In the rows, zero is written as 100.
Families of rows that turns and mirrors carry onto each other, the same ones carrying the whole set onto itself: the rest of each named row's family, in list order:
4 families of 8 rows:
Q705: [133,  86, 107,  77,  88,  99, 112,  86,  71, 130,  95,  80,  98,  64, 145,
 119,  90, 107, 113,  57, 108,  76,  90, 123, 101,  88]
Q709: [102,  76,  56, 117,  95,  97, 101,  82, 111,  92,  89, 139,  63, 120,  79,
 142, 130,  71,  75,  41, 116,  97,  84, 108,  91, 106]
Q419: [ 67,  89, 105, 106,  92, 126, 112, 103,  80,  87,  98,  89,  69, 103,  96,
 114,  88, 111,  87, 132, 144, 113, 129,  68,  88, 134]
Q722: [108,  89,  47,  99, 102,  87,  80,  92, 132, 115,  97, 136,  82, 114,  80,
 119, 145,  53,  85,  56,  93,  99,  96, 109,  87,  92]
Q660: [112,  86, 128,  83, 117, 128,  87,  82,  81,  82,  74,  78,  50, 118,  95,
 120,  87,  99,  91,  68, 140,  82, 114,  99, 101,  89]
Q881: [ 97, 113, 124, 111,  81,  99, 146, 117,  88,  99,  86,  91, 139,  66, 137,
 100, 117, 103, 134, 104,  76, 126, 121, 106, 110, 108]
Q100: [ 75,  99,  85, 115,  88, 117, 107, 162, 123,  69, 127, 106, 119,  77,  82,
 120, 122,  85,  99, 122,  99, 108, 136,  81, 131, 105]
Q288: [108,  80,  90, 100,  96, 111, 146,  86,  64, 133,  99, 109, 107,  85, 135,
 133, 116, 102, 123,  58,  84,  89,  83, 140,  83,  88]
Q348: [ 86,  96, 105,  99,  69,  88, 135, 115,  82, 119, 103,  66, 107,  67, 143,
  88,  98, 126, 111, 116,  98, 124, 112, 110,  95, 122]
Q599: [ 83,  92,  61, 142,  60, 100, 146, 107,  96, 122,  72, 129, 119, 117, 101,
 109, 154,  79,  96,  76, 104, 128,  92,  89, 104, 126]
Q96: [ 78, 106,  98,  98,  83, 100, 116,  90,  80,  92,  79,  77,  65,  87, 106,
  78,  90, 125,  85, 131, 137, 115, 123,  87,  82, 129]
Q641: [109,  87,  97, 103, 125, 141,  77, 139, 108,  78, 104, 109, 120,  92,  84,
 130, 129,  68, 119,  75, 122,  60, 124, 104, 122,  57]
Q136: [115, 109, 109,  87, 102,  97,  73,  82,  73,  93, 100,  88,  52,  95, 103,
  75,  82, 101, 104,  67, 121, 101, 122, 127,  71,  88]
Q497: [101, 110,  93,  92, 127, 128,  89, 129,  98,  80, 104, 132, 138,  77,  97,
 116, 132,  87, 118,  75,  95,  81, 124, 137, 134,  55]
Q258: [ 79,  93,  43, 120,  76,  96, 115, 114, 132, 114,  80, 111, 116, 110,  80,
 100, 154,  71,  69, 108, 104, 126,  93,  87, 123, 128]
Q155: [ 83, 106,  69,  80,  74,  85, 101, 123, 146,  79, 100, 139, 116,  82,  68,
 103, 135,  70, 117, 114, 110, 115, 154,  82, 123,  89]
Q382: [ 81,  91,  64, 129,  73, 118, 135, 107, 108, 122,  87, 108, 109, 138,  80,
 124, 138,  80,  72, 110, 108, 132, 102,  78, 127, 129]
Q193: [114,  81,  46, 101,  85, 110,  98,  91, 121, 116,  81, 119, 100, 111,  69,
 124, 136,  60,  78,  41, 122,  82,  87, 115, 126,  77]
Q462: [ 88, 101,  96,  67,  72,  82, 108,  83,  62,  97,  87, 120,  77,  89, 113,
  86,  89, 112,  97, 121, 142, 113, 118,  65,  82, 124]
Q663: [103,  98, 113, 107,  66, 106, 148, 125,  73, 111, 112,  69, 117,  90, 129,
 113,  93, 113, 104, 113,  79, 131, 104, 101, 124, 133]
Q933: [ 78, 114,  65, 117,  95,  97,  92, 151, 141,  85, 103, 119, 127,  79,  86,
 105, 143,  90,  90, 130, 105, 103, 133,  85, 126,  98]
Q413: [117, 102,  63,  97,  99, 115,  84, 128, 131,  90, 101, 126, 118,  74,  74,
 124, 132,  79, 103,  69, 117,  59, 125, 114, 130,  50]
Q148: [ 99, 107, 114,  88, 116, 114,  67,  89,  78,  53,  96, 112,  56,  96,  91,
 106,  87, 112,  92,  63, 136,  93, 129, 121, 100,  88]
Q955: [117, 115, 116,  97,  69,  81, 130,  91,  83, 112,  95,  94, 115,  67, 134,
  78,  89,  94, 138, 103, 103, 130, 122,  96,  97, 126]
Q106: [119,  65,  68, 100,  88, 112, 111, 102, 108, 107,  84, 109,  83, 133,  84,
 148, 136,  69,  76,  39, 102,  85,  76,  97, 126,  89]
Q787: [ 99, 103,  47, 123,  53,  92, 127, 110, 107, 115,  86, 146, 128, 117,  76,
  86, 147,  68, 105,  90, 120, 122, 111,  83, 117, 109]
Q976: [114, 114,  66,  92, 120, 114,  65, 129, 106, 100, 105, 142, 127,  97,  84,
  90, 148,  71, 103,  79,  90,  84, 116, 124, 118,  57]
Q334: [ 65, 112,  95,  89,  92, 101,  94, 136, 121,  42,  93, 122, 107,  73,  77,
 105, 127,  94,  97, 110, 106, 114, 153,  79, 123,  93]
Q44: [127,  65, 105,  89,  89, 119, 131, 121,  61, 114, 108,  80, 104,  81, 130,
 133, 101, 101, 123,  57,  95,  70,  86, 115,  98,  80]
Q209: [108,  84,  92,  70,  95,  97, 122,  85,  56, 138, 104,  98,  89,  86, 134,
  99, 104, 108, 118,  80,  91,  92, 100, 134,  62,  75]
Q14: [ 63,  92,  88, 100,  75,  95, 109,  92,  69,  73,  77, 120,  61, 102, 101,
  99, 109, 111,  76, 100, 149, 121, 118,  61,  80, 132]
Q638: [120,  98, 105,  75, 108, 113,  86,  71,  67,  92,  72,  89,  64,  75, 104,
 102,  77, 105,  93,  78, 148,  69, 105, 107,  85,  90]

Same family as Q106: Q419, Q660, Q100, Q641, Q382, Q663, Q44
Same family as Q705: Q348, Q96, Q258, Q193, Q933, Q413, Q638
Same family as Q881: Q709, Q288, Q599, Q497, Q148, Q334, Q14

Families of rows that turns and mirrors carry onto each other, the same ones carrying the whole set onto itself: the rest of each named row's family, in list order:
4 families of 4 rows:
Q142: [ 96, 101, 106,  91,  91, 116,  77,  88,  97,  43,  69,  67, 181, 105, 130,
 143,  78, 123]
Q412: [ 84, 122,  87,  83,  83,  49,  73,  84,  96,  53, 115, 130, 139,  99,  58,
 108, 159,  99]
Q267: [136,  86, 101,  64,  55,  84,  80,  70,  90,  93,  88, 125, 129,  49,  70,
 141, 127, 108]
Q549: [ 90,  91, 103, 114, 124, 112,  89,  75, 132,  51,  83,  97, 154,  79, 111,
 140,  78, 141]
Q582: [ 96, 104, 115,  92,  90, 122,  72,  92,  81,  46,  82,  55, 151,  84, 107,
 160,  68, 129]
Q676: [ 67, 117,  93, 102,  74, 108,  54,  74, 125,  55,  64,  68, 151, 103, 139,
 115, 119, 138]
Q431: [ 98, 140,  85,  57,  74,  78,  69,  80, 103,  77, 103, 114, 112,  76,  50,
 127, 149,  90]
Q182: [124, 104, 104,  44,  54,  92,  75,  74,  75,  64,  73, 129, 115,  82,  71,
 146, 116,  73]
Q216: [115,  92, 133, 102, 117, 139,  92, 101,  96,  57,  75,  95, 160,  76, 115,
 141,  83, 127]
Q28: [105, 132,  71,  59,  69,  85,  71,  77, 102,  76, 108,  93, 149,  92,  51,
 106, 164,  90]
Q45: [121,  68,  80,  64,  91,  95,  75,  67,  92,  62,  89, 134, 124,  69,  40,
 123, 133, 110]
Q579: [108, 135,  78,  83,  93,  81,  91,  93,  76,  55,  93, 147, 141, 117,  61,
 137, 157,  86]
Q184: [110, 103,  75,  73,  90,  91,  59,  72,  88,  73,  89, 152, 113,  67,  51,
 139, 148, 106]
Q373: [ 60, 132, 116, 114,  74, 110,  74,  79,  81,  36,  53,  77, 152, 117, 112,
 101, 115, 127]
Q87: [ 82, 109, 103, 143,  87, 135,  70,  88,  87,  26,  87,  87, 145, 126, 113,
 130, 125, 135]
Q934: [ 87,  93, 107, 129,  91, 123,  97,  76, 105,  26,  66,  83, 153, 132, 121,
 124,  99, 129]

Same family as Q142: Q431, Q184, Q934
Same family as Q87: Q582, Q28, Q45
Same family as Q579: Q549, Q676, Q182

